The same turns and mirrors carry the whole set onto itself, and each row onto the other rows of its family. Which rows share a family with each named row? Give them in list order.
These 15 rows form 5 families of 3 rows each.
rif: [-40.9  14.4  -9.8  -0.3  13.4 -25.8  -1.6  21.9  -9.2  10.7 -30.3  14.4
  13.7  -7.8  -1.8   7.0 -15.2 -30.1]
pegu: [ 16.3   0.2 -11.4 -37.2 -29.4   8.1 -11.2  15.6   1.6  -5.4 -18.3  22.5
  -0.9   6.1  33.5  -1.6   8.1 -12.9]
Tez: [  8.5  10.4  15.8   8.6  22.6   0.2  23.3   4.0 -11.4 -10.6  13.5 -11.4
   3.7   6.4   0.1  16.2  32.2  15.7]
tek: [ -8.5  -5.5 -26.2 -13.4 -21.5  10.2  12.3  -8.1  13.9  -0.8 -13.8  37.1
  17.2  15.6  24.4 -23.4  -4.9  -4.7]
navu: [ 20.2  -0.9 -25.9 -28.3 -11.9  16.0  15.7  21.6   1.5 -21.4 -12.3  17.7
   6.3 -11.7  19.7   5.5   9.0   8.7]
vidit: [ -3.7 -13.9  35.7   3.7   6.3  15.2  23.4  -1.3 -26.5   0.4  21.4 -18.5
  12.8  14.8  12.2 -19.3  12.3  -2.2]
fakub: [-26.6   5.7 -27.5 -14.7   4.7   4.7   3.3  14.1   4.4  16.1 -11.6  19.0
  31.3 -11.5  -1.8   5.9  -8.7 -32.4]
Zil: [-36.4  11.8  -2.2   9.2  25.2  -6.4   6.0   4.9  -5.8  19.4   0.4   3.9
  26.3  -2.8 -14.1  11.5   1.3 -29.0]
Sifik: [  5.4   6.7  35.2 -11.1  10.8  21.2  16.3  -6.0  -3.5  -5.1  15.4 -12.3
  11.0  19.2  14.9  13.8  29.5 -16.9]
mavuz: [-32.3  -1.0  16.3   2.6   4.3 -38.0   6.1   1.6 -17.3 -14.0 -22.2  32.0
 -13.8   2.5  25.0  -7.0 -33.6  -1.3]
Fiva: [-11.4   9.7  41.9  -9.8   3.1 -35.6 -10.3  16.1 -28.0 -15.5 -18.9   5.1
 -24.3   4.2  27.6  14.9  -6.7  -8.2]
Zuna: [  8.9 -18.1  -7.3 -24.9 -33.4  21.2   9.3  19.6 -11.9  -7.6 -15.6   6.9
   8.3   5.5  28.8 -32.9  -0.8  -8.3]
Rufez: [-28.7  -2.5  27.0  11.6  22.1   7.7  41.9 -20.2  -0.7  -8.8   7.5   2.5
  17.6  20.5   8.4  -5.9   5.2 -12.8]
vari: [-15.1  -7.0  32.3   1.9 -12.0 -30.6   0.4  23.7 -38.4  -6.0 -26.2  -4.5
 -15.9   9.4  24.7 -24.8  -9.9   2.7]
fuz: [ -4.8  14.8  10.4  -1.4   6.5 -33.8   9.1  29.8 -19.0 -29.1 -42.5   3.7
 -21.6  -5.0  18.2  11.3   1.4  11.7]

Same family as pegu: Sifik, Fiva
Same family as Zuna: vidit, vari
Same family as tek: mavuz, Rufez
Same family as navu: Tez, fuz

The same turns and mirrors carry the whole set onto itself, and each row onto the other rows of its family. Which rows share a family with each named row? Give them in list order.
These 20 rows form 5 families of 4 rows each.
fepim: [-12.2  55.9  -3.3 -17.9  13.9 -26.9  -5.9 -23.1   0.9  25.8 -37.3  -5.7
  21.9  -2.9 -10.4   5.3  12.2  -2.9  19.7 -28.7  14.1  17.1]
Tup: [  2.9  26.8  -3.2 -16.1 -20.0  -5.3  15.8  -0.7 -27.0  11.3  17.9  29.0
  -9.4 -16.7   8.8  17.3  18.9 -15.1  -7.0   8.9 -28.6  -2.7]
zur: [ 43.6  23.6  -7.3  14.1  33.9  -4.3  -3.6 -13.8  -5.4  26.7 -38.4  -9.8
   4.1 -27.3  12.6 -18.5  -6.2   9.8  33.2 -22.0 -26.9  23.1]
Fil: [ 36.7  16.9  14.1  10.3  35.0 -10.0  16.4 -22.8  -9.3  41.0 -29.0  -5.3
  -9.4 -28.7  20.4 -10.1  -5.0   4.1  40.0 -14.3 -27.7  18.7]
Ror: [  6.4  32.9 -23.0 -36.4  23.3 -19.4  -5.7 -30.5   5.4  29.7 -30.9  13.8
   9.2  -9.5 -27.0  15.6  11.7  -1.0  24.4 -25.3  -3.5  13.9]
runo: [  5.5   9.8  -3.6  -4.3  -4.3  -3.0  15.5  -2.8 -31.5   7.0  35.2  16.6
 -24.5 -16.6  11.9  22.2  12.4  -4.3   8.8  -4.9 -28.5   7.0]
bogu: [ -7.3  23.5   3.9  -9.7  -3.3   4.7  15.8  17.6 -29.2  -5.4  21.9  18.2
 -16.8 -17.8   7.0  12.3  28.9  -7.2   1.0   2.4 -19.5  -3.1]
tirok: [ -1.2  45.5  -9.9 -30.3  16.5  -8.9  -5.2 -28.4  12.1  52.6 -37.1  15.2
  13.6   6.4 -15.1   7.0  17.1  -2.5  16.9 -16.8  -0.8  22.4]
nule: [ 39.3   3.9  -0.8   6.7  22.5 -12.4   6.6 -11.4   3.7  25.6 -37.0 -22.2
  -8.1 -16.8  17.9 -15.1 -12.8  20.7  22.7 -25.6 -10.4  13.8]
vezi: [  9.4  55.4 -10.2 -31.8  30.9  -5.7 -11.7 -13.1  11.6  40.9 -34.5  -2.0
  19.5  -4.4 -26.6  13.5  11.5   1.2  20.3 -16.3  -2.9  15.7]
fure: [-13.5   7.7   1.2 -13.1  -8.9  -1.1  24.1   7.3 -33.8  -5.9   5.7  37.3
  -5.5 -26.3   1.2  19.2   5.5 -16.5   9.7   0.6 -18.7  20.3]
malu: [  6.3  44.1  -5.1 -34.4  23.1  -9.8   3.5 -17.9   5.6  21.8 -50.1  -8.1
  19.1 -13.9 -20.3  12.5   9.3  -3.6  23.6 -22.3   9.7  18.0]
mab: [  1.3  26.7  36.5  -5.5  -0.8   3.6 -14.1   4.3   4.2  -9.7  16.5  20.0
 -19.0  11.9  18.5 -11.3  12.3  -3.4   0.6  -8.5  10.5  48.4]
vetep: [ 30.7   8.3  -2.9  16.6  19.9 -16.4  19.8 -12.4 -22.9  45.3 -32.5 -17.9
  -3.1 -17.4  17.8 -27.5  -9.9   8.2  21.0  -7.6 -12.5   8.0]
Riz: [ 14.6  23.2  32.6   6.0 -12.1  -6.0  -7.6  -5.5  27.5  -8.5  10.3  16.3
 -15.0   8.9  17.4 -12.8  11.8   2.2   5.4   9.4  -2.6  45.2]
Gib: [  5.5  10.6  38.1  -6.1  16.1   4.4 -21.4   0.5   8.1  -0.5   8.9  34.2
 -23.4  11.2  18.6 -15.5  16.5  -5.1   9.4   4.7   6.7  44.6]
mune: [  2.1  -0.4  37.5  -0.2  -3.6  -1.2 -16.2 -10.0   7.2   8.2  -3.6  29.3
 -12.5  13.7  30.0 -14.8   9.1   8.8  -2.6   9.8   8.0  41.7]
ret: [ 35.3   6.9  -1.2  12.7  30.7   2.0   2.6  -5.1 -14.1  30.5 -41.7 -16.7
   2.0 -30.0  11.7 -23.8  -9.5   6.5  27.5 -16.1  -7.6   9.7]
vek: [ -1.8  14.6  11.4  -6.1  -0.9   6.6  13.7   1.7 -31.6  -5.9  22.8  27.1
 -15.2 -26.4   6.0  20.4  29.8 -12.1  17.5   7.7 -18.0  11.4]
kode: [ -4.6   6.2  33.6  -7.1  -2.9  -3.6 -18.5 -17.0  11.8  -2.0  10.3  24.9
 -18.8  11.7  12.9  -4.0  17.1   2.7   4.2  -9.1  24.8  36.5]

Same family as kode: Ror, runo, nule
Same family as vek: zur, malu, mab
Same family as Fil: fepim, fure, Riz
Same family as mune: Tup, tirok, vetep

